In the rows, zero is written as 128.
Each path below is one point turned by a fixed rotation once a step. After each direction that follows a path, write how fast that rotation turns it, in degrees each step (0 if it stays still).
Each turn is a multiple of 5 degrees from 10 to 175, or 0.
Each row of a path follows its step; steps can be skipped.

step 0: [123 140 141 128 130 130 133 122 121 129 125 129 116 129 133 129 114 132
 135 132 121 123 124 127 137 105 127 137 128 122 144 132 129 126 144 130
 131 125 127 115 134 130 125]
step 5: [124 137 128 129 125 144 117 120 136 130 121 120 128 118 135 127 127 127
 128 117 142 128 133 124 146 117 127 134 114 126 129 117 122 112 127 131
 134 122 127 126 130 118 121]
step 11: [111 131 133 132 131 124 123 124 136 132 123 110 130 121 124 132 126 125
 112 119 130 136 137 131 141 129 125 131 120 144 124 123 134 127 134 117
 130 136 116 135 131 128 117]
step 13: [123 125 142 139 132 138 125 129 125 125 116 123 128 136 129 131 130 115
 130 129 129 133 140 127 145 120 121 144 132 130 137 123 135 135 131 108
 125 131 120 125 132 128 130]
step 15: [125 135 138 135 126 138 117 129 128 123 121 114 120 123 130 130 137 127
 132 120 125 124 135 135 135 120 123 132 119 122 129 111 123 117 130 127
 119 129 118 125 132 120 151]
step 18: [120 126 136 129 122 125 125 119 136 119 128 113 126 127 129 128 130 117
 114 118 122 132 130 131 122 122 118 136 113 131 129 115 133 109 130 126
 127 135 123 131 127 126 144]
step 27: [114 138 127 134 126 125 119 119 135 121 127 122 132 122 132 134 120 131
 124 128 125 123 113 120 130 117 128 135 134 144 131 124 130 125 137 144
 117 141 132 127 136 119 132]
[126 128 129 129 127 125 129 128 131 124 125 127 132 129 128 123 132 131
 129 128 128 127 123 125 128 128 124 129 127 124 130 127 125 126 122 129
 127 129 132 129 127 122 128]	35
[130 123 128 129 130 128 124 127 131 128 123 132 130 129 132 127 127 122
 128 128 131 124 130 127 132 129 127 130 130 132 123 127 130 127 127 129
 126 126 130 130 129 125 124]	45
[125 129 124 129 130 128 130 124 128 128 126 128 124 128 129 128 124 129
 133 130 131 124 128 128 132 129 128 123 128 126 130 131 126 123 130 125
 132 129 128 128 126 128 123]	10
[129 131 123 125 129 132 129 126 129 119 129 126 133 128 129 125 129 127
 129 127 132 130 132 126 131 128 131 130 129 130 130 127 127 132 128 128
 127 129 127 128 124 130 128]	45
[126 127 128 129 127 126 132 128 131 123 128 128 125 130 133 127 124 128
 128 123 128 124 129 129 125 125 129 127 127 128 126 130 123 127 128 128
 125 123 125 128 130 129 133]	115

step 9: [130 134 119 117 147 139 108 132 125 131 131 118 136 129 123 128 135 143
 149 118 125 119 120 129 134 127 128 119 120 122 118 136 117 125 128 140
 136 127 130 130 121 132 126]
step 12: [132 127 109 129 125 131 140 132 130 128 128 109 131 116 116 141 129 143
 128 133 137 130 136 139 118 134 132 143 134 120 122 126 129 137 130 121
 134 121 139 119 115 130 124]
step 14: [124 145 125 137 130 130 130 108 138 119 129 130 134 135 130 128 125 114
 133 124 130 130 107 129 122 114 123 111 129 121 117 110 128 131 121 123
 132 136 135 123 135 122 129]
step 18: [129 130 123 123 134 134 134 125 131 119 124 124 112 125 131 131 132 127
 138 105 131 124 134 133 144 128 140 118 138 123 137 117 130 118 133 132
 116 121 121 107 137 127 120]
step 20: [123 129 132 119 125 141 130 132 120 129 137 142 146 142 125 135 133 134
 142 138 117 123 127 116 136 119 110 130 132 115 132 130 129 115 129 139
 130 128 132 134 121 139 133]
step 29: [137 132 121 118 127 131 135 115 126 120 135 127 130 129 141 130 130 140
 119 131 125 137 127 131 138 132 129 128 132 116 142 132 130 133 137 139
 121 139 113 109 118 140 112]
step 30: [121 138 125 125 129 125 140 117 118 113 142 120 121 115 124 126 133 109
 132 119 140 134 118 128 125 127 122 117 132 138 134 128 126 119 119 128
 131 122 125 119 124 146 140]
[125 132 125 128 130 125 129 124 128 129 129 127 129 126 129 130 131 124
 121 130 132 130 128 126 124 127 127 129 129 126 124 128 128 129 128 131
 124 130 127 123 131 130 126]	25
[131 130 131 125 128 129 128 128 131 125 128 127 127 129 131 130 132 133
 121 128 127 128 130 126 128 129 128 126 127 133 130 127 126 129 127 127
 126 122 125 125 130 128 132]	130
[131 128 125 130 120 126 127 129 130 124 128 128 129 127 129 123 127 124
 128 125 132 131 130 129 131 129 128 125 124 127 130 125 130 128 129 129
 129 125 129 127 132 131 128]	95

step 0: [129 128 140 121 107 125 129 127 119 127 127 130 121 132 130 123 133 129
 133 137 122 114 141 140 123 120 121 130 141 128 131 127 135 127 130 123
 122 128 111 131 128 126 134]
step 2: [132 135 131 127 119 128 134 129 121 135 124 120 127 126 127 132 119 129
 135 127 118 136 139 134 123 116 136 132 143 130 138 127 126 141 117 123
 118 132 131 120 114 119 119]
step 8: [134 136 129 119 129 116 117 129 136 130 131 135 127 127 127 135 129 130
 145 132 131 132 129 134 117 123 133 134 148 130 124 131 120 136 114 132
 120 135 126 136 121 119 129]
step 11: [123 126 132 127 125 131 147 128 121 132 130 125 133 133 139 127 134 122
 136 122 125 131 135 136 128 115 137 145 143 117 122 128 130 134 117 127
 126 133 121 132 134 118 130]
step 15: [126 136 128 125 113 129 117 130 134 133 128 140 126 129 124 131 137 121
 135 136 132 137 134 154 126 126 132 129 139 132 134 130 124 129 116 130
 130 131 116 135 127 119 123]
step 23: [124 129 142 112 120 128 126 133 122 127 129 127 130 129 134 135 124 125
 137 132 122 121 127 133 121 113 126 141 141 127 123 135 137 132 132 137
 113 132 116 124 123 129 127]
step 29: [133 127 124 123 137 131 128 134 125 120 126 138 132 125 137 133 129 127
 131 122 128 135 145 136 112 124 128 147 131 126 127 118 125 133 127 137
 114 137 114 126 125 130 125]
[127 126 126 133 130 125 129 132 126 134 126 130 127 126 128 132 128 127
 123 124 128 127 127 132 130 125 127 131 123 132 128 130 127 131 127 125
 128 124 129 128 128 129 127]	140
[129 129 121 126 131 125 126 129 127 127 128 132 129 132 126 128 134 124
 126 128 129 131 128 129 124 133 128 127 127 128 128 127 122 128 126 132
 128 128 128 131 128 127 130]	155
[126 128 125 129 128 127 130 133 125 127 123 127 129 128 127 124 127 127
 128 127 130 130 125 127 128 124 132 125 129 125 126 130 126 126 135 127
 126 128 125 129 125 122 126]	155
[127 131 130 128 127 123 126 128 127 129 129 122 128 127 125 129 127 131
 127 132 127 122 128 130 128 130 127 126 128 127 128 132 121 125 124 128
 125 128 126 127 129 125 129]	45
[129 129 126 123 133 125 128 132 131 130 126 125 130 130 131 131 127 127
 129 133 128 131 128 125 132 123 126 133 130 125 127 127 128 127 127 127
 127 129 132 126 131 128 127]	115
[130 129 127 130 129 127 133 128 126 125 126 123 129 129 129 125 132 126
 132 128 122 128 134 130 127 126 124 128 124 132 130 128 128 130 130 129
 128 129 128 128 131 127 126]	160

step 2: [135 139 117 122 121 146 140 117 142 139 113 136 120 120 127 118 122 123
 120 137 130 138 134 133 138 132 128 120 138 129 139 135 138 129 130 130
 140 139 116 113 121 126 137]
step 4: [137 125 120 133 132 130 126 122 124 138 143 123 131 120 140 122 135 123
 142 127 137 135 118 141 121 140 131 124 136 130 137 134 127 130 119 128
 110 112 152 127 133 130 113]
step 10: [119 122 115 129 131 143 130 131 130 141 133 122 125 144 146 135 113 124
 131 130 119 138 134 145 134 121 115 117 138 142 141 137 133 130 115 130
 131 129 127 136 124 129 126]
step 16: [122 130 132 135 144 134 115 126 125 130 135 121 133 135 141 124 115 128
 128 134 116 119 123 117 127 106 122 134 124 124 137 132 121 126 126 128
 104 125 117 133 135 114 113]
step 25: [137 120 140 126 122 128 112 134 146 143 136 134 140 128 124 114 125 131
 126 131 135 125 123 124 116 129 133 146 121 122 122 138 115 133 124 127
 124 124 147 134 134 113 121]
step 27: [134 127 128 140 128 135 127 137 143 125 107 118 105 140 125 125 130 135
 122 142 120 129 117 137 135 135 126 124 126 144 124 122 131 131 121 122
 141 132 116 128 138 134 131]
step 28: [122 149 127 114 123 135 143 122 142 126 126 121 131 126 124 110 134 132
 123 143 124 129 129 130 135 117 122 129 120 130 123 157 131 125 131 128
 128 139 118 134 123 125 125]
[129 128 125 129 124 129 125 127 128 131 129 130 128 130 128 122 131 128
 130 132 126 126 135 129 128 130 128 130 135 128 125 129 130 127 127 126
 131 129 132 128 127 127 129]	140
[129 129 129 123 131 126 129 130 127 130 131 129 127 127 127 126 130 125
 132 127 132 130 129 130 131 131 130 131 127 128 133 136 131 132 128 128
 129 127 127 133 129 130 130]	135
[128 124 133 123 128 125 126 125 125 130 126 129 122 127 130 126 126 130
 128 128 127 127 129 130 128 128 130 135 128 124 128 124 126 126 129 130
 125 126 128 129 127 129 125]	40
[126 126 133 128 132 130 130 128 126 126 127 128 129 127 134 126 127 125
 131 128 130 130 129 129 126 127 130 123 131 128 127 126 132 124 128 128
 130 125 130 127 135 129 130]	115
[128 129 126 128 131 129 130 130 125 131 125 128 127 129 129 127 130 130
 120 124 125 128 129 129 126 127 131 130 125 132 129 127 132 126 125 132
 129 129 132 130 126 129 132]	85
[126 126 129 129 124 128 128 125 128 124 127 129 126 130 119 125 127 126
 129 127 125 130 130 130 126 126 134 128 126 131 128 129 127 129 127 128
 127 130 127 126 134 131 130]	55

step 15: [126 119 118 141 126 127 137 128 118 111 116 129 125 118 124 131 123 127
 131 131 125 128 140 129 120 131 122 138 119 130 138 136 123 127 121 148
 135 109 133 128 127 123 130]
step 19: [129 124 128 140 138 124 122 135 136 122 123 125 142 131 123 131 131 137
 127 146 132 129 137 126 129 137 126 131 137 133 135 121 126 128 111 133
 129 125 142 145 118 134 114]
step 20: [138 123 130 132 134 133 119 125 123 131 122 133 125 132 123 142 126 131
 135 121 130 133 138 142 138 109 135 137 114 132 143 130 128 136 116 141
 126 133 133 124 117 125 132]
step 23: [138 116 119 126 138 124 118 123 126 110 123 140 126 131 126 134 134 125
 129 130 132 135 136 137 146 125 124 129 119 141 138 130 128 124 118 145
 130 119 125 128 133 123 127]
step 26: [131 115 128 144 123 119 132 125 132 109 123 131 124 122 124 132 140 119
 127 125 129 142 133 124 131 131 129 136 115 136 138 114 127 128 115 134
 125 121 126 123 124 116 136]
step 28: [145 133 132 143 131 124 130 121 134 134 123 127 122 131 121 137 128 117
 128 136 128 137 136 132 140 133 134 143 118 136 121 137 130 133 115 130
 136 140 120 126 113 127 134]
step 29: [122 118 109 129 134 120 142 122 136 115 127 131 127 114 125 123 116 125
 133 123 117 134 133 133 123 130 127 139 128 134 132 118 121 130 118 138
 126 120 123 125 118 115 132]
[128 130 128 126 129 131 130 124 122 132 130 127 127 131 123 128 130 125
 128 129 130 133 130 128 131 127 128 129 125 130 128 132 129 126 126 126
 123 128 128 130 126 127 124]	130
[126 132 124 125 132 126 129 126 128 127 129 130 129 129 126 126 125 127
 128 133 131 125 130 127 129 131 126 126 131 131 126 127 126 126 130 136
 131 125 129 129 130 128 125]	175
[128 128 128 127 124 132 133 127 126 129 131 131 126 130 131 126 124 129
 126 129 126 132 126 126 126 131 126 128 128 127 133 128 131 131 125 129
 131 124 131 129 131 131 128]	125
[124 132 131 129 130 130 129 127 127 127 131 123 128 130 129 130 131 127
 128 131 127 127 127 122 131 126 130 131 126 129 129 119 128 128 127 128
 130 129 133 127 128 127 131]	45

step 3: [113 132 144 134 140 111 124 117 136 136 133 144 128 132 124 127 140 136
 124 140 123 131 127 136 130 133 124 127 141 128 134 147 118 124 136 140
 122 140 123 127 130 133 126]
step 10: [137 122 132 132 129 122 123 120 125 140 122 126 111 130 126 151 139 124
 133 131 126 130 135 144 134 131 136 118 130 119 137 121 127 146 132 133
 128 131 123 128 134 110 115]
step 14: [132 135 138 130 141 122 143 130 155 128 129 126 123 128 128 128 134 155
 129 131 128 135 125 134 121 138 137 136 130 120 130 127 130 119 117 136
 124 115 130 134 134 133 119]
step 19: [126 118 137 142 130 121 119 135 132 132 128 138 128 126 122 125 142 144
 132 139 139 134 124 135 124 134 124 128 141 123 128 126 113 130 140 121
 125 138 138 112 130 127 108]
step 21: [136 124 133 128 138 123 135 121 140 125 115 141 136 132 134 128 129 130
 120 141 124 128 136 131 144 129 123 120 129 120 138 139 111 127 136 142
 114 141 112 127 129 119 121]
step 25: [124 121 127 132 129 119 130 130 135 134 131 133 127 130 122 139 140 143
 131 125 145 142 136 123 121 135 124 142 139 128 126 117 122 143 128 120
 110 135 140 126 122 123 111]
step 29: [130 112 132 128 138 136 132 138 137 133 114 122 130 126 135 131 127 142
 125 144 134 110 113 140 134 126 134 126 136 141 126 129 112 127 120 129
 131 130 120 125 136 126 113]
[131 127 128 127 130 127 127 124 128 128 127 127 130 126 125 130 126 128
 125 125 124 127 132 132 131 130 129 129 124 123 132 125 130 129 129 131
 126 131 128 127 124 124 132]	65
[126 128 124 123 129 126 131 127 127 133 130 130 126 127 129 125 129 126
 133 124 124 129 126 132 128 129 133 128 127 126 128 127 130 128 130 130
 131 123 129 132 129 129 125]	175
[127 132 127 128 130 125 127 127 128 125 125 128 132 128 127 128 124 126
 129 129 124 124 129 128 127 131 127 131 127 132 127 133 123 125 126 133
 127 128 129 134 131 128 129]	120
[130 128 132 131 129 130 131 127 129 125 125 130 129 130 131 126 127 130
 132 129 126 133 129 124 126 130 126 125 124 125 128 126 132 130 126 129
 130 126 123 131 131 126 129]	110
[130 127 129 125 131 127 128 132 135 129 130 129 130 128 127 129 129 123
 127 125 127 131 129 127 126 127 128 131 127 131 123 131 131 129 126 127
 123 124 127 126 126 127 130]	40
[129 128 126 130 127 130 127 135 130 130 131 123 129 127 129 129 128 132
 128 132 125 127 129 131 127 133 129 128 126 130 129 122 126 131 126 127
 128 125 131 128 131 128 131]	120

step 5: [125 127 133 123 122 117 114 110 126 127 120 122 134 133 126 130 110 135
 118 135 133 133 132 111 108 127 132 131 135 130 139 138 127 132 134 121
 114 140 126 125 132 129 134]
step 11: [120 130 122 124 117 127 117 122 128 114 129 126 142 131 120 132 132 131
 127 138 133 119 131 131 137 132 128 122 134 111 127 123 119 123 146 119
 131 141 142 119 129 138 144]
step 12: [129 102 124 131 143 137 125 136 135 123 123 141 126 110 131 134 120 138
 119 136 135 134 129 129 127 128 136 117 133 129 135 125 126 130 141 130
 121 138 134 131 131 125 113]
step 19: [122 130 123 125 132 119 131 123 122 115 140 126 145 123 128 145 137 136
 122 140 149 126 122 138 136 126 138 133 139 121 114 126 127 129 125 130
 141 141 129 128 131 131 128]
step 20: [114 114 113 144 126 137 121 124 130 118 118 125 133 119 129 131 130 132
 130 136 131 134 134 124 132 130 129 120 142 129 147 136 125 114 141 132
 126 122 139 124 118 123 129]
step 29: [127 115 129 135 122 128 124 124 125 118 133 127 132 113 118 138 141 119
 121 142 134 123 126 130 124 130 132 120 127 110 128 123 133 114 129 132
 138 129 148 132 138 126 142]
step 30: [129 117 126 128 133 130 119 112 141 124 121 133 126 127 140 131 124 144
 134 142 127 125 119 127 130 125 141 118 146 135 143 134 131 127 128 122
 118 146 128 134 127 120 124]
[128 130 129 121 130 129 123 129 130 124 133 132 128 128 125 130 129 131
 129 131 128 123 127 129 127 130 126 128 126 127 125 125 125 124 125 131
 130 125 128 129 128 128 129]	140
[130 126 129 130 129 122 131 131 124 128 129 127 127 126 131 131 129 128
 131 131 131 132 126 130 128 134 124 128 127 128 126 129 125 129 128 133
 130 126 125 132 130 130 127]	115
[131 134 125 130 123 131 125 127 129 128 125 128 128 127 130 126 127 130
 132 127 126 126 124 125 131 132 129 127 128 134 127 131 126 127 130 131
 126 129 128 127 128 131 132]	145
[125 129 127 131 129 126 130 131 127 127 130 128 133 123 125 131 129 130
 128 126 123 126 131 129 128 128 128 124 130 133 127 125 127 130 133 126
 131 125 133 128 127 130 128]	85
[129 129 130 129 128 122 125 128 125 132 129 129 128 134 128 134 128 132
 128 129 126 126 126 129 129 123 129 126 126 126 132 131 126 129 129 129
 129 130 128 125 124 131 131]	175
